One vector is turned by the same rotation once a tick. Each row is the vector after some number of ticks, and that number follows the row.
The counts run from 0 to 324.
[113 133 116  78 104 124 148 138 118 170 187 114 167 123 117 115 109 177
  97 113  90  97 130 118 155 128 135 140 202 178 161 148 154 120 137 152
  90 126 129 159 141 125 108 156 110 152 113 148 105 118  97 125 146 106
 151 125 166  82 102  85 149 123 183 118 176 120  99 172 132 140 141 160
  83 138 128 135 155  82  84 129 107] => 215
[134 139 124 100 110 165 123 164  96 105 171  87 160  65 111 175 104 152
  89  65 105 121 117 115 127 140 140 137 143 119 137 166 103 151 100 152
 123 108 154 155 131 107 109 120 155  77 113 158 112 133 136 166 130 141
 130 114 114 124 162 165 182 115  97 113 158 170 121 140 148 146 165 158
  83 109  93 140 117 102  79 166  99] => 205
[148 149 141  67 121 182 153 152  83  96 152 124 127  97  97 163 112 187
  69  65 107 104 140 109 144 130 126 145 133 152 168 163 107 115 125 139
 105 133 143 162 137 112  58 112 129  98 141 139 119 137 130 144 121 115
 132 124 128 125 150 148 156 126  84 124 159 153 133 140 128 128 170 166
  87 128  93 135 126  84  77 155 138] => 204
[125 118  99 122 130 119  99 131 149 129 135 100 188  64 126 168 137  98
 144 120  82 100 123 130 156 113 116 141 182 116 138 137 128 127 108 156
 108 117 189 171 127 117 107 110 132 159 112 163 103 118 129 168 108 117
 141 128 101 147 160 122 170 100 111  99 159 137  90 112 157 142 133 107
  76 123  82 151 136 134  73 143  71] => 5
[ 98 139 137 143 137 120  94 122 149 122 101 165 141 107 101 107 114 130
 122 141 184 143 110  87 158 134 138 129 104  98 133  67 141 124 126 140
 120 164  79  65  99 143 160 121 114 153 150 113 131 139 165 144 102 137
  99 166 110 146 163  92 118 159 140 143 144 107  79 104 152 156 152  92
 121 151 117  62 162 134 140 141 131] => 181
[128 146 140 168 100  94 178 126 104 136 177 117 138 129 107  94 111 164
 149 137 141 136 109  93 175 130 148 136 167 101 123  94 178 149 151 121
 114 103  92 108 153 142 144 152 138 138 116 150 140 136  94 104 163 100
 120 168 144  94 104  71 160 167 174 130 160 148  98 159 134 150 130 126
 113 120 172 121 115  80  85 111 114] => 242
[138 184 127 128 119 161 156 154  65  86 140 116 101 102 122 146  76 157
 110  89 178 142 111  99 152 150 149 150 109 102 140 108 146 160 143 113
 151 114 100 104 119  90  97 137 134  69 129 130 137 158 167 135 154 134
 120 182 128 121 152 142 131 138 114 140 150 170 124 160 156 166 150 121
 122 126 127  72 119  98  85 145 146] => 178
[113 138  95  64 171 131  76 115 159 184 117 159 149  87 105 166 129 135
 106 147 121 119 142 147 159 113 116 116 142 162 136 130 142  95 114 165
 135 190 128 131 125 123 134 128  84 168 149 100 116 119 153 141  65 141
 129 117 124 166 129 143  95 147 118 118 162  77 116 141 133 112 142 131
  80 149  71  84 174 134 165 154 122] => 139
[100  99 152 134 108 148 143 174 130 126 136  77 129 136 131 158 124 133
 114 112  89 153 136 131 109 120  99 124 172 104 129 157 117 132 129 113
  86 125 154 140  78  75 129 182 121 116 139 161  92 109 146 112 152 153
 201 148 137 150 132 141 156 119  98  65 149 124 176 137 112 154 119  85
 109 171  99 152 127 110  88 110 109] => 158
[ 94  99 133 160 110 149  96 129 187 154 147  98 185 131 106  92 145 146
  95 112  89 151 109 110 137 111 103 137 183  96 124  94 119 120  97 128
  72 162 149 107 109 122 166 125  91 136 158 119 130 111 121 149 112 117
 172 165 136 134 119  66 128 186 115  69 162 127 131 125 124 169 114 101
 114 154 133 146 160 100 103 148  95] => 185
[145 120 111 107 157 105  87  97 181 124 111 156 159  69 132 127 154 118
 140 171 125  86 128 127 168 115 125 156 145  98 139 104 164 103 107 158
 120 164 144 116 148 179 114  71  96 151 136 112 125 118 101 170  88 109
 107 157 106 161 155  88 129 179 153 131 136 111  58 117 144 152 121 124
  91 134 115 113 160 119 129 163 113] => 260
[149 137 125 155  85 183 160 153 109 116 169 118 101 180 118 129 124 190
 118  94 141 154 145 133 107 130 140 134 120  98 167 171 132 127 135 118
 146 100 118 161 157 168 100 143 167  85 103 143 125 164  83 134 150  92
 128 143 122  91 158 123 160 147 114 118 127 175 125 126 121 130 174 164
 124  96 165 139  67  89  79 123 137] => 268
[153 137 108 140 123 110  96 108 147 141 134 122 178  73 111 125 133 116
 140 158 125 122 111 115 179 113 139 133 174  92 133  94 187 133  88 132
 107 153 136 110 175 154 150  96  99 131 117 141 135 132  84 168 110  96
  98 160 116 138 133  83 148 170 143 119 150 123  62 132 152 163 131 114
  86  99 144 115 140 113 114 171  89] => 259
[132 131 122 158 154  95 157 134  79  80 128 172  83 124  98 130 145 141
 158 177 171 120 171 102 160 142 138 168 105 134 148 124 157 118 160 102
 161 108  65 143 159 150 136 149 136 144 121 133 115 128 125 103 134 121
  83 175  89 159 146  97 145 145 164 141  91 107  86 132 124 127 142 101
  99 119 178  76 145 118 148 123 160] => 28
[129 125 120 110 129 131 135 131 162 146 136 178 156 170  72  83 121 176
  89 124 136 126 120 104 133 130 122 119 121 160 168 108 104 107 133 149
 103 173  96 116  94 170 124 137 106 157 161  76 116 130 113 139 130  95
 136 139 164  89 131  83 115 162 159 152 173  91  79 115 131 112 177 141
 125 172 117 114 154  98 117 134 129] => 198
[115 120 133 139 126 164  98 155  80  76 113  98 135  75  94 136 111 142
  88  96 151 134 142 115 112 137 138 180  99  96 135 111 115 120  93 118
 127 153 107 124 151 129 136 108 130  82 135 148 123 127 148 158  96 168
 105 156  60 188 185 121 136 162  89  81 107 136 141 115 124 164 146 145
  82 110 144 106 121 113 125 158 149] => 191
[134 126 131 128 119 150 163 175 125  57 131 163  99 149 105 165 132 146
 120 111 122 113 168 120 105 102 120 110 127 114 140 182  84 124 171 146
 114 127 162 161  85 162  61 124 155 127 138 140  78 145 134 119 122 110
 163 120 114 130 171 130 167  60  90 130 130 124  95  99 122 112 176 106
 114 128  81 133 130 146  70 111 137] => 8
[130 101 139 113 147 139 134 112 151 155 113 105 124 126 132 136 193 128
 133 174  82 133 160 149 123 106 128 182 163  95 120 132 179  93 102 100
 118 182 137 133 173 113 144 117  79 118 141 138 132 123  96 126 113 101
 147 160 102 174 130 104 114 194 109  63 112 113 151 135 104 153  84 122
  82 138 163 154 124 125 124 151 129] => 323
[153 101  99 114 138 105  91 126 176 142 122 176 147 100  97 146 183 115
 156 156  85 104 144 138 138  83 101 117 159 113 147 134 152  99  96 160
 114 149 171 149 116 177 133  94 100 186 140 113 107 135 117 148  90 102
 133 152 115 155 142 106 117 127 155 115 130  88  82  81 147 112 127 117
  90 134  87 139 142 139 119 162 102] => 276
[151 135 131  83 147 162 150 105 133 116  91 129 101 109 134 155 193 139
 123 158 106  91 169 128 129 106 138 171 136 112 121 176 163 102 136  97
 115 172 111 158 177 125 106 109  52 119 154 131 127 110 114 123  92  99
 143 160 101 167 161 128  98 183 102  86 116 108 141 146 108 129 109 120
 104 145 132 133 148 117 132 154 153] => 324
[129  89 152 162 104 150 130 147 163 102 122  96 113 144 126 131 166 100
 136 131  84 155 159 124 110  77 127 148 177  37 129 153 131 116 122  89
  98 131 164 141 143 134 137 122 109 124 135 151 132 116 103 113 130 104
 164 164 102 167 174  98 145 135  78  71 119 148 138  98 114 159 114  99
 124 132 144 187 128 121  96 127 114] => 37
[157 160 125 139 118 138 157 159  85 110 157 118  99 132 120 167  97 176
 147 116 142 124 152 124 134 156 135 128 153 132 159 180 158 142 136 112
 161  90 115 171 166 173 100 189 185 100  87 162 116 163 103 122 130 131
  85 145 102 107 150 154 153 120 146 117 123 157 123 141 125 118 142 155
 105  60 142 135  65 104  89 114 130] => 284
[109 169 110  90 135 109 145 145  97 160 158 117 106  97 114 152  77 185
 130 130 164 122 145 105 184 166 116 115 135 173 140 130 166 131 129 151
 152 132  80 125 103 110 137 180 136 153 122 123 113 146 155 124 133 141
 113 152 130  89  95 146 101 134 181 123 167 136  97 165 156 121 172 114
 101 129  93  58 135  90 136 135 133] => 151
[116 130 129 116 114 136 130 133 132 148 162  80 174  79 131 142 123 152
 111 115  63 102 122 127 161 135 115 141 222 155 142 140 153 138 119 136
  85 121 144 163 156 102 120 125 123 146 100 151 122 108 119 152 124 114
 147 144 145 104 109 104 169 122 134  99 167 135 124 147 132 146 129 148
  73 132 119 150 150  96  85 133  86] => 216
[149 139 124 180 106 162 176 143  90 126 154 116  93 141 147 139 108 154
 135 130 161 153 151 108 135 155 143 141 145  71 137 143 154 138 140  98
 134  99 116 135 164 145 105 158 157  78 120 174 135 142  93 123 145 109
 114 176  95 123 165 130 154 146 127  97 129 181 123 147 139 158 143 139
 124  97 179 128  76  91  83 122 128] => 41
[117 132 168 133 118 161 177 144 128 109 125  83 132 154 128 108 134 156
  87  86  94 154 124  95 111 119 127 144 174 104 124 152 111 128 157 119
  76 130 132 132 114  76 119 136 102  95 145 137 121  99 158 109 149 127
 174 149 154 129 127 101 134 152  76  70 168 155 166 168 104 156 155 105
 121 164 136 158 133  96  72 126 105] => 173
[134 129 126 134 119 132 151 164 130  61 109 172  83 155  83 136 176 144
 142 121 110 143 171 113 108 102 121 134 109 100 135 167  88  82 150 106
 121 122 137 152 124 170 104 125 119 159 129 159  84 104 115  96 137 113
 169 157 116 159 179  84 130  83 101 115 103 109 137 105 107 103 154  88
 118 161 112 132 131 139  90 106 149] => 23
[137 155 134  82 183 140 162 120 110  96  96 138  75 104 146 199 164 136
 141 149 104 111 179 138 133  90 128 163 134 115 109 193 167 103 147 114
 130 171 128 142 142  91  70 122  75 122 150 141 125 116 136  92 102 128
 149 137 111 149 143 155  82 144  82 104 111 103 142 143 107 130 127  94
  85 150  93 112 160 120 134 131 140] => 97
[133 163 107 106 127 132 176 127 112 108 134 107 141  94 135 160 141 133
 152 131  85 106 107  98 148  90 144 122 178  52 110 137 138 135 148 140
 103 136 170 141 124 120  74  79  97 114 127 152 138 136 102 153 136  92
 161 135 136 106 147 118 145 145 114 139 174 150  86 154 157 147 156  85
  95 124  77 157 145  94  62 127  80] => 247
[106 128 129 143 108 140 147 118 181 182 135  97 161 143 113  98 111 156
 107 113 109 148  90  99 147 109 143 106 171 105 132  77 143 135 135 148
  83 144 148  85  87 122 129 123 108 132 150 102 143 125 125 131 145 111
 176 153 172 107 110  80 136 180 140 129 193 141  98 122 148 153 149 110
 153 188 115 132 142  90  74 136  88] => 184
[131 119 113 154 142  77 109  99 159 141 107 129 170  84 132 149 140  93
 181 188 134 112 113 120 170 111 133 140 176  81  97  96 194 132 108 145
 109 155 151 106 124 155 166  75 104 169 129 141 136 115 102 150 118 102
 107 171 120 167 140  99 135 149 147 126 141 111  73 115 137 171 102  77
  91 123 112 121 152 126 119 125 100] => 32
[105 121 138 129  97 140 115 100 142 206 171  78 127 132 141 126  98 158
 123 132 149 156 115 106 148 139 128 135 167 118 133 116 201 137  93 105
 130 148  74  96 152 124 185 189 127 109 123 113 134 146 113 117 140 119
 115 153 132 103 106 128  99 216 159  78 154 135 118 133 136 148 123 152
 125 116 179 117  89  84 135 137 124] => 121
